In the rows, 128 means zero.
Rotation paths and how fast each direction turns (degrees per step):
Each turn is a multiple of 5 degrees from 10 to 175, or 0.
Each row of a path follows its step; steps can be skipped.
Rotation 1:
step 4: [115 129 133 127 123 132 116 134 130 117 133 122 129 124 136 128 126 131
 120 128 144 133 122 123 116 140 124 137 113 119 125 114 136 127 111 135
 137 116 139 134 136 134 126 141 121 129 130 126 124 113 123 126 122 127
 134 123 141 133 120 134 127 147 143 119 126 131 117 145 117 120 122 130]
step 5: [119 133 124 127 121 115 128 127 116 137 129 125 118 126 116 122 134 125
 134 126 135 128 136 133 132 127 145 122 139 128 126 140 128 141 138 137
 119 132 124 120 130 126 129 132 126 131 124 107 135 111 117 134 125 125
 144 129 119 117 140 120 135 133 117 127 130 131 121 125 138 125 106 112]
step 7: [119 131 126 129 126 126 118 121 126 126 142 129 133 133 128 113 123 117
 123 128 118 116 119 142 134 129 138 139 127 119 127 123 130 143 127 131
 105 129 131 124 137 126 129 114 121 132 144 134 134 124 132 118 126 123
 134 135 129 123 125 120 127 130 132 124 121 132 147 138 101 123 117 125]
step 10: [127 122 116 127 130 140 128 122 136 117 136 126 120 131 125 134 122 116
 118 140 132 119 122 124 136 117 136 138 122 128 139 131 129 111 119 114
 118 124 138 128 118 150 132 123 135 128 117 139 124 126 137 148 119 136
 127 122 133 122 120 124 129 127 131 116 122 137 129 122 118 117 127 141]
step 15: [137 121 136 133 135 133 118 130 135 128 117 129 121 127 133 127 127 146
 129 142 114 126 117 129 135 124 153 120 128 122 123 116 123 137 121 138
 141 125 136 131 121 110 130 125 119 128 135 118 131 129 122 126 148 131
 129 142 123 135 125 127 130 123 139 121 138 122 114 130 125 128 135 119]
step 24: [132 130 134 120 123 127 115 120 123 121 142 121 113 121 131 115 124 136
 118 134 129 130 123 122 128 120 137 127 137 134 117 141 125 143 135 119
 127 132 135 124 131 134 132 126 128 120 121 114 134 118 129 121 135 121
 106 132 120 120 132 119 138 115 137 118 127 126 128 147 130 140 145 129]
step 28: [120 118 135 125 137 129 131 142 125 127 135 138 123 134 130 127 135 103
 119 126 110 136 136 134 129 130 133 130 125 135 130 129 123 120 155 123
 129 137 116 122 126 129 123 127 121 136 140 119 129 124 135 118 115 141
 136 131 111 127 116 131 123 121 122 120 133 135 133 126 131 128 136 130]
step 32: [129 119 139 131 125 120 132 124 121 136 127 129 130 141 127 139 118 134
 125 131 117 110 138 125 132 114 133 131 122 120 131 140 114 131 144 121
 120 130 125 132 119 127 136 129 125 106 129 133 126 133 121 120 140 129
 127 121 134 133 124 142 138 131 141 139 126 135 124 123 115 138 112 116]
step 33: [130 143 112 131 109 134 125 119 136 133 126 124 127 127 119 134 136 138
 125 130 142 134 128 132 124 125 133 133 117 121 120 132 125 120 116 126
 131 133 119 135 137 134 115 127 130 115 126 125 138 127 133 132 141 124
 106 117 116 131 122 120 117 127 136 131 145 121 135 135 129 127 137 144]
Directions:
[127 130 127 130 130 128 127 130 130 126 125 129 130 126 127 132 129 129
 129 126 134 127 129 124 127 122 129 126 130 128 130 129 128 128 125 127
 128 124 129 128 130 130 129 127 129 129 127 130 127 130 129 130 126 128
 129 127 129 129 125 129 125 131 127 129 130 129 129 129 128 125 131 130]	170
[128 130 129 126 129 128 129 128 126 128 129 130 129 128 128 125 128 129
 131 130 127 128 126 126 128 128 126 128 126 129 129 129 128 130 132 128
 129 128 130 125 122 127 128 126 128 128 127 127 128 132 127 129 130 126
 128 130 128 131 125 129 124 126 125 128 125 129 125 131 131 132 132 133]	10
[126 129 127 126 124 127 125 124 130 129 127 133 131 127 127 130 126 125
 127 130 129 128 129 129 128 127 128 126 130 129 126 133 129 127 128 131
 127 126 127 132 128 130 126 129 128 128 129 126 130 127 129 131 128 126
 129 128 129 123 129 128 130 127 127 128 130 129 129 127 131 133 128 130]	130
[133 127 128 124 132 126 126 127 126 127 126 127 131 127 128 128 129 123
 127 129 124 127 129 131 131 128 129 126 126 130 132 130 131 128 126 128
 129 131 129 129 128 128 128 129 126 128 127 130 127 129 131 127 128 130
 128 130 127 127 126 130 129 133 131 129 128 128 127 131 130 127 128 129]	115
[129 128 130 127 127 129 128 129 131 128 127 128 131 127 125 130 129 128
 131 129 124 129 127 128 127 128 127 127 126 126 130 129 125 131 129 125
 128 129 132 133 127 129 127 129 130 129 126 128 127 127 131 129 128 131
 130 125 126 126 130 127 123 126 129 126 129 129 130 129 126 129 128 123]	20
[132 128 131 130 128 131 128 128 127 132 127 130 130 128 126 128 131 127
 126 127 129 129 127 125 128 125 130 130 130 127 128 130 126 130 127 131
 126 134 128 127 126 128 129 127 125 131 134 128 127 128 129 130 127 127
 129 128 131 130 128 126 127 129 128 127 128 125 128 129 129 128 127 126]	175
